50 stands for zero in the data rows.
Some points, one per row:
tensor([51, 43, 48, 44, 31, 73, 64, 68])
tensor([51, 84, 38, 58, 68, 79, 20, 49])
tensor([64, 10, 55, 26, 20, 24, 45, 47])
tensor([53, 73, 23, 68, 57, 64, 44, 58])
tensor([53, 23, 68, 38, 42, 21, 52, 57])
tensor([39, 39, 83, 37, 39, 32, 60, 40])
tensor([43, 48, 46, 44, 30, 50, 55, 52])
tensor([52, 44, 25, 48, 32, 57, 55, 63])
tensor([66, 56, 45, 65, 71, 43, 31, 37])
tensor([45, 06, 58, 21, 04, 54, 34, 47])
tensor([39, 46, 80, 42, 57, 22, 66, 44])
tensor([46, 53, 45, 50, 35, 83, 68, 61])
tensor([49, 54, 37, 58, 72, 37, 64, 50])
tensor([41, 56, 37, 51, 66, 43, 55, 75])
tensor([54, 30, 50, 52, 47, 51, 51, 36])
tensor([52, 65, 51, 59, 58, 45, 20, 45])
tensor([50, 59, 55, 46, 44, 75, 57, 37])
tensor([52, 27, 20, 59, 50, 63, 75, 82])
tensor([50, 60, 42, 60, 61, 71, 29, 31])
tensor([35, 39, 67, 40, 43, 53, 53, 45])
tensor([50, 46, 58, 70, 44, 69, 23, 48])
Here are 14 more points, each followed by its number:
tensor([51, 46, 54, 65, 63, 66, 56, 40]) 0
tensor([59, 59, 57, 58, 47, 52, 67, 49]) 1
tensor([43, 84, 19, 62, 75, 37, 32, 57]) 2
tensor([49, 55, 23, 53, 60, 63, 45, 55]) 3
tensor([54, 37, 65, 43, 67, 06, 51, 41]) 4
tensor([39, 62, 28, 60, 50, 93, 35, 52]) 5
tensor([51, 79, 27, 57, 72, 46, 10, 39]) 6
tensor([58, 60, 41, 80, 55, 63, 37, 51]) 7
tensor([58, 36, 48, 51, 42, 24, 69, 61]) 8
tensor([35, 43, 54, 52, 61, 42, 44, 55]) 9
tensor([62, 30, 53, 39, 41, 55, 74, 60]) 10
tensor([46, 33, 68, 51, 54, 46, 44, 49]) 11
tensor([64, 70, 48, 71, 53, 46, 61, 56]) 12
tensor([37, 64, 38, 71, 57, 81, 45, 43]) 13
Which of these numbered points is nearest to each point below, looking only along the 3 directions in which the first points spread most? Its number follows each.
tensor([52, 51, 76, 11, 67, 00, 55, 49]) > 4
tensor([60, 46, 49, 40, 58, 31, 50, 32]) > 9
tensor([65, 86, 34, 63, 70, 75, 38, 50]) > 13
tensor([54, 41, 98, 24, 68, 13, 54, 42]) > 4
tensor([50, 39, 99, 26, 58, 26, 76, 40]) > 4
tensor([51, 68, 36, 66, 52, 71, 31, 52]) > 13
tensor([58, 59, 30, 40, 33, 42, 59, 56]) > 1
